In the data rows, the value 128 means zero.
Every row has a hidden score. In each pair, how much higher is the second row's than the first's? 10 means about the same, 20 much higher and 0 much lower. The score is a weighted sum of the row's numbers plus the product of two more (or one squared), each taken from its middle value.
[119 165  62 119  83 124  61 137 126 140 103  99 182 141 115 129 139 103 124 173]
[ 99 172  75 113 141  87 116 122 119 153 162 157 145 122 184 102 180 175 114 110] 7
[195   6 150  73 156 196 229  76 165 216  89 121 118  71  81  20  91 104 127 124]
[114 115 109 155 138 164 115  93 114 149  91  94 125 141  96 112  53 155 115  63] 3
[166 119  76  70  93 126 106 166 135 188 116  81 176 119  79 101 131  81 125 185]
[ 91 150  36 106  99 156  64 110 143 152  64 125 218 176 131 112 151 112 125 178] 10
[ 92 135  41  86 119 168  64 100 153 165  45 147 215 152 130  92 176 106 137 193]
[142 138 154 122 181  83 153 145 115 115 174 150 123 117 168 134 166 142 136 113] 10
[164  40 155  72 147 168 214  91 169 190  80 145 114  95  86  39 121  97 141 150]
[121 144 114 138  96 122  86 151 149 109 104 113 138 141 112 166 123  97 139 162] 7
[ 99 163 129 169  87 131  76 128 117 103 105 121 133 158 124 172 108 143 127 124]
[ 68 149 128 129 111 119 132 115 113 130 144 161  95 116 161 137 159 138 156 113] 7
[223 142 184 126 134  81 130 194 117  90 180  71 150 128  91 149 103  94 105 160]
[136 130 204 179  81 101 134 141 131  99 147  85  63 121 110 187  67 116 132 112] 10
[117 191  49 135  55 130  22 156 139 116 102  84 226 164 109 154 133  72 111 211]
[  0 177  92 163 135 177 100  56  97 112  75 222 104 166 230 162 182 192 161  66] 4
[ 74 189 130 196 162 102  96 103  97  98 176 144  97 139 192 156 105 225  90  33]
[ 54 129  68  77 146 154 136  98 118 179  97 210 121 130 202  97 215 145 161 132] 9
[171 113 127 108  97 115 140 146 139 148 141  92 120 112  98 120 105 120 134 152]
[159 130 129 100 109  97 145 161 122 139 174 109 113  89 115 140 140 118 125 144] 10
[ 87 169 100 148  89 132  72 142 116 118 122 130 133 141 127 147 142 119 127 139]
[106 172 129 145 147 123 102 146 115  88 130 159 146 149 146 176 155 127 129 140] 13
[  0 195  94 186 138 150  86  86  97  97 120 198  94 160 221 170 167 191 140  45]
[146 110  60  59 112 153 110 139 150 164  83 117 195 130 109  93 160  97 132 192] 16
[154 113  88 120  96 144  76 135 155 140  73  70 191 141  60 124  94  97 112 184]
[189   0 164  60 184 201 255  63 173 229  76 168  87  59  91   0  83 116 133  93] 8
[251  14 165  64 118 143 206 124 180 192 107  81 114  74  18  49  75  64 130 187]
[108 129  83  75 118 107 134 148 126 158 148 123 120 104 150 112 192 116 141 148] 1
[ 39 148 101 116 130 166 114  93 110 133  82 203 117 152 190 143 190 146 179 127]
[158 133 151 166  97 128 101 132 140 132 107  73 129 123  74 150  71 117 114 124] 17
[134 122  93  77 125 106 146 149 116 162 159 109 108  82 141 105 179 118 138 152]
[126 159 142 132 191 138 100 165  83  37 146 153 192 188 110 179 169 102 122 154] 12
[164 120 184 147  86 109 130 142 150 103 130 101  74 114  97 184  89  94 138 166]
[133 107 140 140 118 158 143  97 132 144  96 102 127 129  88 120  79 131 120 104] 13
[ 78 202 176 224 216 178  68 132  50   0 150 156 188 230 116 241 128 161 101  73]
[ 86 178  76 137 216 110 104 129  90 111 168 177 160 156 195 122 189 183 115  68] 5
[198 101  91  40  94  99 156 173 146 192 139  82 128  81 107  73 151  73 143 188]
[169 101 149  83 102 100 183 159 140 146 149 105  77  71 128 111 132 100 128 146] 10
[122 197  67 162 106 105  55 143 100 114 151  93 183 160 138 143 119 150  84 122]
[173 109 101  70  94  76 167 159 134 170 182  98 107  66 130  93 164  95 129 154] 12
[ 42 186 158 197 166 148 102 118  85  42 137 203 132 189 168 208 147 151 140  95]
[127 156  81 128  82 100  91 139 113 140 143  96 147 135 126 138 145 132 114 136] 9
[142  80 107  78 136 188 152  87 173 176  72 138 166 122  86  59 126  94 130 150]
[142 142 100 113  89 104 113 169 130 141 151  75 133 113 114 126 141 123 114 150] 9
[137 113 156 151 107 112 158 129 117 142 133 107  67 119 111 130  74 148 136  92]
[122  95 164  62 110 103 192 145 148 150 157 181  55  82 160 116 183  98 177 152] 7
[ 85  85 157 135 164 174 181  56 155 141  80 190  95 135 156 108 117 166 145  86]
[ 98 130 215 157 255 125 207 123  60  48 222 205  62 121 204 155 164 197 124  17] 9
[ 96 119 115 114 134 149 136 120 132 147  96 160 124 133 158 127 133 143 143 124]
[107 157 195 211 131 113 137 119 122  78 160 125  64 121 163 193  85 144 120  73] 7
[122 144 232 171 182 161 144 155  85   8 151 171 127 174 115 225 133 110 143 128]
[135 144 144 129  77 119 100 156 140 104 116 118 118 127 101 168 122  95 143 166] 8
[ 56 193 132 185 221 146  94 121  55  50 155 183 171 188 193 188 157 202 107  30]
[ 83 108  95 110 148 176 138  72 144 158  77 158 137 142 121  96 128 166 134 105] 6
[159 109 140 111 100 101 160 156 128 128 159 115  82  99 120 135 135 119 148 139]
[146 144 164 122 174 133 140 167 100  75 170 144 145 146 132 152 170 101 140 154] 9
[124 117 118 113 104 147 113 130 156 142 105 121 139 127 122 126 121 117 135 152]
[122 152 136 143 111 105 115 129 126 105 139 121 125 138 143 155 116 137 125 121] 7
[150  68 128  58 140 134 176 128 166 163  97 143 131 106 117  78 160  78 166 201]
[112 121 130 121 109 132 130 123 142 130 100 141 107 125 146 124 128 125 144 152] 7
[ 99 165  84 146 113 114  83 137 112 116 137 117 134 143 143 150 143 156 113 108]
[175 142 190 165 111  86 112 167 151  72 159  93 124 142 103 175  84  81 114 139] 14
[183  57 138 117 127 171 151  82 172 162  59 109 159 129  54  74  58 108  99 142]
[124 135  71 134  88 152  67 114 123 159  91  71 193 158  71 102  88 133 108 125] 11
[116 162 178 156 183 109 141 142  89  69 163 157 113 156 172 163 146 166 136  93]
[ 81 180 102 143 190 139 100 139  77  65 151 168 185 180 171 155 187 161 118 109] 13
[150 104  84  64  95 114 136 153 136 180 121 111 147 111 113  85 153  90 139 183]
[118 136  94 120 123  85 150 130 110 156 175 113  95  85 160 112 148 144 127  93] 11
[103 108 113 113 122 128 136 122 120 168 132 136  85 103 135 117 121 152 141  94]
[145  74  99 109 138 173 151  89 146 172  87 102 160 121  74  71  92 129 109 121] 16
[139 125 193 171 107  86 146 155 117 100 171  88  46  92 129 174  89 136 115  89]
[113 180  60 138  94 109  48 144 116 123 130  92 184 143 125 135 137 134  91 135] 7
[ 75  65 172 125 183 188 217  47 137 164  73 209  68 113 173  73 139 174 152  61]
[178  63  95  94 139 198 116  89 179 187  39 107 205 135  32  52  81  92  92 160] 11
[ 98 198  47 187  86 120  21 124  89 116 140  52 174 164 119 163  80 177  81  79]
[200  25 130  29 130 158 219 127 179 214  88 120 143  91  63  24 128  61 143 194] 16
[188  97 117  83  91 101 144 166 140 166 155  79 118  79  96 100 131  94 128 173]
[129 149 217 214 133  84 165 109 109  80 195 128  42 118 152 187  68 167 125  34] 7
[108 177  46 145 116 104  64 124 105 129 160 121 151 139 176 114 143 161  96  93]
[ 79 168  65  87 197 123 126 133  92 137 158 198 165 150 227  87 242 170 131 101] 9
[121 167  83 143  96 137  46 156 144  96  97 121 193 174 111 163 142  81 132 189]
[125 102 133  85 122 128 174 129 142 160 123 151  84  98 149 126 157 119 159 143] 5
[124 150  86 119  99 105 102 143 121 142 153 112 151 110 143 126 153 142 107 132]
[158 166 219 212 215 120 122 162  73   0 193 116 140 169  98 211  98 148  89  84] 12
[165 113 134  99 105 115 144 167 137 130 140 109  94  99 118 122 128 107 156 173]
[158 106 185 124  85 127 133 139 156 101  99 131  95 112  92 162 112  70 157 200] 9
[149 112 107  99 111 146 117 131 147 149  90 106 164 120 107 110 123 105 135 180]
[110 137 105 105 126 104 155 132 129 149 164 155  86 101 172 113 178 157 139 116] 8
[159 158 162 162 185  88 125 147  97  80 193 114 141 140 141 158 123 150  97  92]
[129 158 224 184 124 120 140 152 137  59 142 128 101 154 121 208  99 107 151 139] 15
[ 44 189 123 205 129 139  71 109 116  80  89 157 133 164 176 201 125 149 136  96]
[137  96 194 151 125 123 178 111 146 117 123 115  64 104 110 157  72 144 133 100] 11
[168 142 161 133 123  98 126 168 115 103 158 119 140 145 123 145 137 101 128 172]
[147  36 138 141 153 201 133  48 190 160  29 128 195 143  66  70  79 117  92 144] 11
[157 148 148 159 112  77 119 160 126 120 171  83 124 118 124 139 100 117 106 128]
[ 43 197  94 145 187 140 102 109  73  92 130 204 150 170 227 146 198 187 135  72] 6
[151 112 104 129  96 169  84  99 167 146  54  92 190 165  67 110  91 110 112 173]
[132 138 164 137 128 121 132 143 142  87 133 163 126 131 122 163 137  80 149 170] 11
[ 81 209  65 190  96 152  16 123 130  80  98 144 223 194 126 179 134 108 124 171]
[171 149 153 138 205 101 137 163  87  67 201 125 175 152 132 151 148 136  96 123] 5
[103 175 157 172 178 128 100 131  89  48 150 165 161 171 148 170 158 151 117  93]
[162 134 160 143 119  86 154 156 122 104 171 121 108 106 133 146 126 125 132 122] 13
[ 93 150 103 120 108 122 113 129 118 126 138 132 102 126 159 147 148 146 137 105]
[ 99 166  78 158 122 105  92 105  87 141 159 114 106 111 157 127 135 161 103  76] 7
[133 120 145 136  99 117 110 123 135 126 110 115 110 131 116 149  97 127 129 130]
[ 77 166 118 147 155 131 108 130 113 114 129 169 136 153 184 157 157 162 119  98] 15
[107 172 169 201 231 117 137 132  59  33 199 141 118 165 167 179 144 180  91  30]
[160  44 146 108 147 187 173  73 178 186  67 131 142 111  68  56  73 117 103 121] 9
[170 123 175 197  77  90 115 139 113 108 174  44  60  92  87 181  23 153  93  78]
[197 108 123  69  91 108 145 172 140 161 151  64 130  80  86 112 129  69 121 189] 10
[149 148 128 123 139  82 141 148 118 138 179 125 114 104 168 103 157 139 114 112]
[ 91 177  75 123 179 136  87 148  91 105 153 166 196 179 166 138 192 139 119 134] 13
[120 160  42 103  88 118  71 152 111 160 130  98 190 136 130 108 178 113 103 157]
[128  99 105 172 128 209  78  46 174 142  25 101 210 177  64  91  49 147  75 105] 11
[145 105 142 148 110 127 130 124 126 135 121  90  97 120  90 136  65 138 118  99]
[ 51 170 110 182 106 160  80  86 110  89  90 163 124 148 165 188 130 141 150 114] 8
[144  99 150 150 119 151 138 101 151 132  95  96 127 124  92 115  84 131 130 126]
[127 111 159  94 124  96 183 147 132 126 168 153  69  94 154 133 163 110 152 137] 4
[134 112 214 153 137  84 201 141 121 114 198 143  16  81 164 157 108 152 136  75]
[198 126 225 122 167  77 172 193 121  69 185 113  95 111 122 150 119 115 132 159] 12
[ 89 166 113 138 140 150  82 132 111  90 118 173 178 170 162 165 176 109 127 146]
[123 136 193 185 161  80 164 107 129  97 203 143  48 111 188 147 105 180 107  38] 2
[112 163 107 141 117 118  96 139 130 100 141 130 157 149 142 144 128 113 122 138]
[ 78 181 161 192 193 134 111 130  75  39 162 188 125 176 174 200 142 162 123  72] 7
[110 170 118 156 152  85 125 121 109 121 179 138 112 111 177 127 135 183  94  73]
[ 97 131 144 108 121 134 148 143 131 128 132 166  88 105 156 137 178 117 161 142] 14
[113 150 153 124 156 106 160 160 117 108 173 169 107 133 177 131 160 148 135 127]
[ 82 192 137 215  87 133  65 101 122  66 107 113 126 175 114 226  77 131 126 115] 9
[ 82 148 157 138 224 121 166 137  71  88 186 200 109 146 209 138 188 184 143  66]
[167  98  64  33  91 125 152 172 136 193 135 117 150  83 130  62 188  99 151 191] 16
[207  86  64  20  89  95 144 182 143 204 145  86 146  73 100  57 168  83 135 210]
[113  85  75  87 136 191 153  74 130 199  90 142 151 118 112  68 108 158 119  95] 13
[152 150 177 145 184 106 127 175 101  61 190 126 149 153 125 169 133 115 118 126]
[111 132 105 115 117 118 132 139 117 148 153 121 101 101 152 128 149 146 134  97] 9
[178  81 137  67 101 114 167 157 141 170 133 104 100 100 113  92 119  96 142 161]
[117 121 196 170 113 126 156 137 135  89 134 146  51 115 129 181 110 110 153 123] 11
[162 133 184 138 203  87 153 172  94  83 186 123 128 127 127 149 143 142 110 101]
[117  84  78  25 129 148 185 119 123 212 108 175 117  89 156  40 203 125 163 153] 7
[137 130 150 123 100 109 126 159 126 124 143 110 103 117 112 143 140 101 142 170]
[110  91 128  87 135 149 179 112 128 173 103 162 104 112 130  85 140 131 158 118] 8
[169  75  93  97 142 178 155  90 155 194  65 116 173 127  65  51  98 107 105 131]
[ 99  68 112  85 157 178 165  71 167 172  61 182 141 130 141  62 166 132 136 135] 5
[ 63 136 173 157 129 131 157 105 117 115 120 187  51 116 182 161 150 162 169  94]
[ 47 200  72 139 164 150  65 124  92  94 130 186 178 194 167 146 192 157 136 113] 14
[ 99 144  72 124  94 156  72 129 130 135  85 135 166 145 131 135 132 130 131 152]
[ 77 160 160 215  99 135  95 106 118  98 100 134  76 156 138 185  79 176 142  83] 5
[144 130 191 128 193 107 169 166 101  78 185 147 105 136 155 146 160 146 141 114]
[154 151 212 181 172 113 123 161 108  33 181 118 124 158  96 192 102 128 109 112] 11
[138 167  97 144 101 101  92 148 114 109 153  85 160 135 121 152 107 132  93 128]
[136 175 181 239 158  85  91 132 104  45 177  81 111 159 134 199  60 193  77  46] 6
[113  93  83  67 124 154 134 100 169 174  65 166 173 143 141  90 175 104 153 186]
[ 88 136 144 116 134 128 144 131 129 124 137 167  85 109 172 134 167 128 152 132] 6
[152  75 139  83 116 154 164 126 148 161 103 119 129 115  94 102 119  98 128 180]
[ 62 156 174 179 189 125 145 109  84  72 150 207  97 168 200 171 159 163 154  68] 8
[155  98 139 123 119 143 151 108 136 164 108  95 104 106  81 111  79 130 125 101]
[ 95 147 173 178 101 110 118 132 117  94 144 126  77 122 147 160 115 155 133  92] 10
[113 182 187 234 223 146  91 140  53   0 183 126 170 212 118 227 103 158  82  51]
[150  63 140 157 162 209 160  49 180 166  52 132 149 140  48  52  30 144  84  75] 11
[123 146 128 123  82 116  92 144 131 123 119 105 126 131 113 139 133 103 147 159]
[162  58 142  78 127 132 196 111 132 174 126 132  85  71 117  85 125 126 149 125] 12
[ 98 133 100 100 105 118 123 120 131 146 106 158 116 125 152 121 161 122 159 150]
[156 168 132 143 136 107  92 161 108  84 154 106 175 161 120 155 126 117 114 138] 14
[198   0 207 167 184 211 197  19 200 180  43 119 125 110  29  27   0 143  70  68]
[158 106  73  67 105 120 123 157 112 188 136  98 120 106 113  85 126 112 128 136] 6
[113 134 167 155 116 127 136 110 141  97 108 154  83 130 158 183 129 121 147 147]
[158 154  98 137  98  91  83 163 133 124 148  82 180 133 111 141 112 109 104 160] 13
[132 148 122 140 115 110 132 149 109 111 177 113 117 109 151 142 128 144 123 105]
[188  75 165  96 101 111 184 149 138 153 139  84  69  85  95 118  88 106 127 138] 9
[145 162  92 158  61 122  42 150 128 113 104  57 180 149  84 156  75 120 101 156]
[105 139 135 112 105 127 128 145 133 132 132 148 122 119 140 143 154  93 151 163] 7
[150  87 101  78 135 150 173 100 121 199 121 123  99  92 116  69 111 142 158  94]
[ 84 214  93 198 198 116  42 143  67  53 151 131 200 208 150 180 133 180  85  67] 10
[132  86  95 136 131 199 112  63 178 167  43 114 195 165  62  67  61 140  91 102]
[125 140 132 160 100 106 145 132 118 118 169 111  66  96 152 148 119 166 120  80] 5
[160  36 170 148 158 195 177  40 180 171  58 118 121 125  78  59  36 140 102  81]
[153 114 139  80 150  94 187 160 136 144 179 163 107  89 170  92 194 106 146 168] 9
[216 117 110  96  55  85 103 193 128 144 144  23 137  98  42 128  69  85 101 177]
[125 163 120 165  88 120  67 149 125 105 114 100 143 154 103 172 106 114 126 143] 7
[116 136 147 101 144 117 158 129 145 125 148 188 103 117 173 134 177 112 153 141]
[187 138 136 123  90  90 124 162 136 121 171  74 149 118  90 152 111  75  98 166] 7
[129 179 138 189 124  91  88 134 116  96 155  87 120 140 136 174  81 158  95  86]
[ 74 157 105 124 158 123 123 121 125 114 152 181 132 133 186 136 183 134 135 112] 14
[ 43 196 128 205 235 184  71 129  54  15 144 193 178 215 168 207 155 191 110  55]
[ 81 168  96 125 115 110 113 116 112 121 150 138 113 127 177 145 156 174 121  98] 5
[157 119 185 119 115  89 169 158 130 115 177 113  78  79 138 150 119 104 129 139]
[149  71 152 108 129 140 180 119 146 168 113 130  99 108  92 104 110 115 133 152] 13
[166  94  87  55  90 119 149 168 137 183 133 105 155 102 105  79 148 100 145 178]
[146 125 164 115 159  76 183 143 124 134 188 147  78  80 185  99 160 140 126 117] 4
[204 100 146  88  95  75 182 177 141 152 191  80  87  73 107 108 137  86 136 163]
[187 100 174 159  91 128 128 132 150 117 117  37 111 121  44 138  24 125 102 117] 8
[210  66 138 148 113 184 133  81 171 167  76  58 175 134  22  58  14 107  80 131]
[226 109 130  82  83  70 158 175 141 152 188  55  98  61  96 109 126  68 112 170] 8
[125 134 107 122 108 110 132 146 109 147 147 114 105 112 128 124 152 139 132 120]
[152  83 125  71 121 127 175 133 138 178 128 128 105  97 114  95 126 116 155 137] 6
[174 161 156 159 146  77 124 146 121  93 182 100 136 121 133 146 115 136 100 108]
[112 139  99 143 102 123  91 133 116 134 109 101 135 134 109 139 100 142 123 125] 11
[127 215  70 192 145  97  23 137  90  85 132  79 202 169 136 154 103 161  77  99]
[160  72 136 189 142 217  98  37 201 146  21 101 199 152  44  85  25 119  69 118] 12
[100 165 162 178 163  99 132 130  97  81 161 146 111 142 168 168 131 176 134  79]
[ 95 128 101 126 128 169 114  85 135 145  83 139 142 141 128 112 126 140 131 118] 8
[101 104 121 140 133 184 142  79 146 146  58 150 138 143 114 100 117 141 128 100]
[112 145 128 126 117 114 135 149 104 139 160 143  97 109 152 131 155 145 135 111] 7
[143  79 150 137 137 156 144  69 165 145  80 136 135 136 105  92  90 135 128 121]
[115 114 112 113 123 155 126 109 138 138  74 140 140 133 123 119 128 127 140 137] 12
[137  86 103  97 122 183 139  92 163 182  72 134 174 127  96  69 129 117 123 159]
[112 188  53 157  52 155   0 128 134 115  57  78 228 193  76 184  90  96 121 190] 15
[141  93 160  90 126 118 193 142 134 146 152 159  54  77 172 107 167 126 159 132]
[116 125  90 127 106 148  94 110 139 148  93 117 162 156  99 121  97 144 126 110] 16
[108 145 109 134  86 137  92 130 133 115  98 124 139 145 125 156 120 111 142 156]
[183  10 154 107 178 199 200  36 229 205  36 149 174 120  60   3  83 101  95 147] 9
[ 99 151 147 199 103 111 104 119 102 102 141  99  85 135 127 173  68 181 110  61]
[164 129 104  91  99  87 128 168 125 148 171  96 121  94 121 116 142  96 133 171] 9
[215  63 131  46 101 144 157 143 179 166  84  87 168 102  68  77 124  39 145 233]
[163 152 109 101 110 107  95 176 125 122 153 108 175 151 121 110 155  90 126 191] 7
[149  33 142 119 164 200 179  44 178 185  45 140 160 123  93  46  69 126 106 108]
[132 151 150 132 144 114 112 157 118  86 157 131 148 149 131 156 137 114 136 163] 8
[109  84 143 101 150 166 182  89 139 152  94 167  92 117 128  92 132 157 150 105]
[191  19 163  79 153 188 213  88 170 196  83 138 118 110  76  38  91  98 127 147] 12
[ 80 185 115 161 210 139 102 143  74  75 158 185 162 187 179 154 186 181 113  78]
[100 165 105 129 192 127 117 139  82  88 163 168 168 164 173 140 190 138 122 116] 8
[ 53 194 154 211 152 158  77 121  90  51 109 186 134 198 162 220 127 159 124  84]
[120 173  78 144 195 120  87 144  78 110 165 138 196 166 171 125 163 167  99  98] 3
[157 135 116 130  72 109  77 152 157 121  98  81 158 151  74 147 101  85 121 199]
[176 123 105  98  91 108 146 153 122 154 170  79 110  83 115 113 134 124 137 146] 12
[154 133 118 113 105  96 149 145 118 136 178  94  80  89 137 119 131 133 125 115]
[132 139  98 132  92 140  75 126 153 134  73 103 166 139  99 140 116 120 111 170] 11
[159 163  58  93  86  98  88 162 133 143 162  88 177 108 133  85 156 104 108 167]
[116  91 136  71 138 125 195 118 138 179 125 169  79 111 168  94 157 141 163 110] 8
[ 94 125  88 108 120 153 118 110 137 158  92 160 147 133 143 115 146 138 135 137]
[170 101 108 106  94 157 105 127 160 151  92  87 179 129  76 120  99 100 113 180] 12
[174  97 163 104  92 107 141 142 169 150 102  91 107 106  87 137 107  83 131 193]
[167 149 137 149  78  89 101 171 123 111 152  62 118 105  82 164  88 129 111 134] 13
[181  68 132 112 117 157 141 111 153 161  97  83 143 105  56  88  61 106 119 128]
[154 129  77  38  95 106 126 177 134 166 132 124 159 112 116  92 205  87 142 213] 8
[167 131 179 126 194 113 156 178 108  75 180 138 131 137 118 145 158 115 133 141]
[102 110 118 136 118 154 121  84 131 145  92 144 126 151 130 124  97 163 134  91] 9
[102 191 101 179 119 127  56 126 122  84 122 123 168 169 140 177 118 123 114 122]
[110 131 142 120 125  97 161 143 118 139 171 138  62  92 174 132 150 158 147  95] 5
[131 143 184 170  84 104 104 152 119  87 142  93  83 130 109 184  91 114 134 127]
[112 129 174 123 178 120 166 144 122 100 167 192 102 120 165 137 185 120 167 135] 7
[171  66 175 115 123 150 173 113 165 152  95  99 112 118  65  94  84 107 129 146]
[ 94 130 126 116 157 123 161 119 120 125 151 198  97 103 187 129 175 141 157 106] 6
[111 111 107  98 128 154 151 110 144 159  91 150 140 116 137  99 127 145 148 128]
[148 196  61 175 109 101  43 153 108 115 149  77 204 164 114 137 113 144  78 127] 8
[127 146 221 187 153  97 161 118 125  73 173 143  50 117 169 177  98 153 149  75]
[167  59 134  56 128 163 178 113 161 183  96 120 146 114  77  68 121  92 143 180] 13
[ 62 138  53 101 133 148 119 100 114 174  95 180 127 125 184  77 187 164 154  92]
[108 149 117  72 224 155 137 174  80  72 157 195 196 179 148 140 236 107 135 159] 19
[145 102 136 129 111 146 113 112 147 136  86  92 153 126  77 133  86 122 122 152]
[108 167 134 158 147 120  90 144 115  90 126 147 142 150 144 173 139 123 128 122] 9
[122 124  53  75 109 131 116 138 104 199 116 118 152 118 135  80 164 133 145 130]
[157 152 122 118 138 101  94 181 115  89 148 124 191 164 110 144 154  96 125 191] 9
[ 52 172 173 179 161 151 123 111 115  74 131 193 104 154 180 188 154 142 161 108]
[ 90 162 135 165 103 129  79 123 121 103 110 119  98 143 123 184 109 137 136 127] 9
[ 68 160 188 181 142 140 140 110 120  62 130 195  86 154 189 190 149 126 168 104]
[144 163 120 106 152 110  97 172 107  99 146 122 199 154 132 136 170 106 123 179] 10
[223  41 111  47 100 164 164 127 194 196  68  82 185 113  30  41 106  59 102 218]
[173 136  80  79  88  90 126 169 127 173 166  69 145  80 110  91 151  98 115 163] 8
[125 106  90 108 127 166 136  99 125 176  89  96 151 133  92  81  98 144 122 107]
[150 122 182 120 136 105 155 149 131 109 161 147 105 126 144 150 141 105 139 137] 8
[ 63 186 115 170 173 138  87 131  79  48 146 185 163 192 167 165 158 163 140  96]
[136 153  85 101 123 121  87 149 131 124 130 130 183 143 143 130 175  88 136 194] 7
[136 131  69  81  92 111 119 137 116 161 134 105 156 103 134 100 169 120 133 140]
[160 147 153 134 159  70 129 153 114 109 173 106 131 123 146 130 128 151 106 103] 6
[181 122 160  95 141  69 183 171 138 134 199 132  92  75 155 107 152 117 127 145]
[182  56 168 142 139 175 182  70 146 163 108  71 103 105  73  79  15 140 115  70] 14
[106 141 181 163 236 128 181 125  83  81 195 182  89 120 182 147 165 186 129  56]
[103 156 110 145 122 106 111 134 119 120 161 131 139 124 146 142 132 128 117 115] 11
[144  26 160 120 178 222 206  37 171 203  66 152 118 105  86  20  62 158 113  67]
[ 99 161 125 130 174 102 122 136 102 111 159 172 145 134 180 127 175 163 134 107] 7
[146  64 105  58 139 154 183 128 135 190 110 127 116  89 118  66 143 120 143 125]
[132 127 114 116  95 125 108 146 132 136 122 127 141 120 129 127 128 115 138 157] 9
[ 86 134  63  85 131 120 137 136 104 165 140 152 116  97 194  98 201 146 147 122]
[ 94 184  76 155  98 128  42 139 123 116 111 102 165 161 124 164 127 130 119 148] 9
[139 129 134  87 147 114 151 154 139 124 138 167 140 125 154 131 185  83 146 184]
[ 93 190  32 148 123 131  44 128 104 119 133 131 203 156 154 138 146 144 107 116] 14
[141 111 171 138 109  95 168 134 125 129 170 114  67  94 132 143 124 137 139 119]
[188 107 183 101 117  76 184 172 143 123 194 110  71  77 130 137 130  97 137 163] 6
[125 159 107 130 153 124 115 159 115 110 138 154 154 152 156 127 161 128 139 141]
[105 135 134 206 119 197 101  54 139 117  61 120 125 164  89 144  52 179  95  55] 11
[114  77 210 107 139 119 234 121 144 144 139 187  18  73 170 131 144 138 176 105]
[139  97 110  59 108 125 145 152 142 160 112 145 132 112 135  89 174  76 168 205] 11
[156  84 131 140 128 179 153  80 145 159  78 110 136 122  70  85  71 143 124  94]
[138 149 140 139 124  93 137 152 127 114 178 111 100 110 139 146 123 120 120 117] 5
[157 130 166  90 157 114 164 174 128 118 168 162 115 132 147 123 183 104 151 171]
[114 137  73  99 104 149  75 114 140 161  55 127 198 165 114 106 148 119 128 189] 8
[ 69 149  66 118  97 144  84 105 122 136  88 164 150 147 158 139 171 131 154 150]
[166  81 117 103 110 170 106 102 187 153  52 101 194 131  74  84 115  81 105 196] 12
